Look-ups in named tables: a row name and a column name give one cell, copied from the table.

ladid:
,mib,busar,tikubo,gebudag,bifakon,lofa,sevuk,bafemo,vap,tam
kor,5204,4732,5563,4917,7086,2638,5415,5432,3690,5079
pibevi,5204,6056,3348,4781,6644,2638,5168,7783,5329,5672
rodogu,5204,5156,5640,7304,5847,1790,7415,3878,5300,8004

pibevi, tam => 5672
kor, mib => 5204
rodogu, mib => 5204
pibevi, vap => 5329
pibevi, bafemo => 7783
rodogu, gebudag => 7304
kor, tikubo => 5563
pibevi, sevuk => 5168
kor, gebudag => 4917
rodogu, tam => 8004
kor, busar => 4732
pibevi, lofa => 2638
kor, vap => 3690
rodogu, bifakon => 5847
kor, sevuk => 5415
pibevi, tikubo => 3348
kor, bafemo => 5432
Which row has the largest gebudag? rodogu

kif
         totudu  vafoza   soduf  zizuke     buf
zesob    -1.104   1.681   1.226   2.315  -3.115
pur       1.388   1.166   1.542   7.641  -5.688
topo     -0.914   5.934   0.951   2.481  -4.621
netig     3.683  -2.225   1.039   3.844   0.874
vit       1.345  -2.426  -0.588   1.039   1.714
zumuz    -0.257   2.331   0.284  -1.434   2.011
lenuz    -1.162  -0.680  -0.318  -2.236   2.146
kabugop  -0.706  -1.593   0.127   0.747  -0.254
nela      3.606  -1.440   2.687   8.333  -4.377
dekamut   0.693   2.853   2.641   7.916  -7.375
vamupok  -0.399  -5.212  -1.583  -7.488   8.675
zis      -3.147   1.568  -2.309  -9.337   6.035

What is the totudu of zumuz in kif? -0.257
What is the buf of nela in kif? -4.377
What is the vafoza of zumuz in kif? 2.331
What is the soduf of nela in kif? 2.687
What is the soduf of dekamut in kif? 2.641
What is the buf of pur in kif? -5.688
What is the buf of vit in kif? 1.714
What is the totudu of zis in kif? -3.147
What is the soduf of zis in kif? -2.309
What is the soduf of pur in kif? 1.542
What is the buf of zesob in kif? -3.115
What is the soduf of vit in kif? -0.588
What is the vafoza of kabugop in kif? -1.593
What is the soduf of netig in kif? 1.039
What is the zizuke of dekamut in kif? 7.916

Table riv
	tedara	gazud	kal	tipe	vazas	nabeki	gipinu	modedof	deg	bedu
gep	113	135	112	129	88	122	126	124	110	97
lelol	120	129	124	85	100	122	148	121	131	102
fazef	114	122	112	118	118	114	113	113	116	120
det	117	131	115	123	98	137	135	126	112	93
manomu	125	53	159	182	195	113	233	83	93	123
banumet	114	135	112	128	91	126	130	124	111	96
timogib	114	145	107	125	102	161	140	127	107	79
zof	114	135	111	125	89	123	122	125	113	99
raf	113	147	106	120	103	159	139	125	109	81
pedadep	117	140	118	79	102	127	154	115	132	99
dal	114	145	107	114	108	160	136	125	112	84

manomu, bedu: 123
timogib, tedara: 114
pedadep, tipe: 79
lelol, nabeki: 122
banumet, gazud: 135
manomu, tipe: 182
det, gazud: 131

posik =
columns: let, vone, dore, pezuv, neso, sevudud, furagi, zim
ketereg: [198, 90, 52, 43, 175, 91, 120, 142]
bip: [206, 196, 17, 84, 143, 100, 187, 27]
debiv: [155, 115, 3, 55, 162, 4, 195, 59]

furagi of ketereg = 120
pezuv of ketereg = 43
pezuv of bip = 84
neso of ketereg = 175
vone of ketereg = 90
neso of debiv = 162
dore of ketereg = 52
sevudud of ketereg = 91
let of ketereg = 198
neso of bip = 143
zim of debiv = 59
sevudud of bip = 100
let of debiv = 155
dore of bip = 17
zim of ketereg = 142
vone of debiv = 115
let of bip = 206
furagi of debiv = 195

lovilat =
	gokefe	danam
rol	8.5	8.9
lifas	0.9	8.2
der	8.2	1.5
toteso	6.7	1.3
neb	8.3	8.0
zelurek	8.7	1.4
pone	1.1	8.4
rog	1.3	8.8
sude	7.6	1.2
fomubi	8.6	1.2

lifas, gokefe => 0.9
der, gokefe => 8.2
zelurek, danam => 1.4
rol, gokefe => 8.5
rol, danam => 8.9
lifas, danam => 8.2
neb, danam => 8.0
neb, gokefe => 8.3

pide =
|  | lede | bam | dutaful |
|---|---|---|---|
| neku | 93065 | -36593 | -11318 |
| refif | -86777 | -7990 | 20074 |
| vep | -32052 | -42270 | -15216 |
| rifi | 78005 | -12371 | 30654 |

rifi, bam => -12371
refif, bam => -7990
vep, lede => -32052
refif, dutaful => 20074
vep, dutaful => -15216
neku, dutaful => -11318
rifi, lede => 78005
refif, lede => -86777
rifi, dutaful => 30654
neku, lede => 93065
neku, bam => -36593
vep, bam => -42270

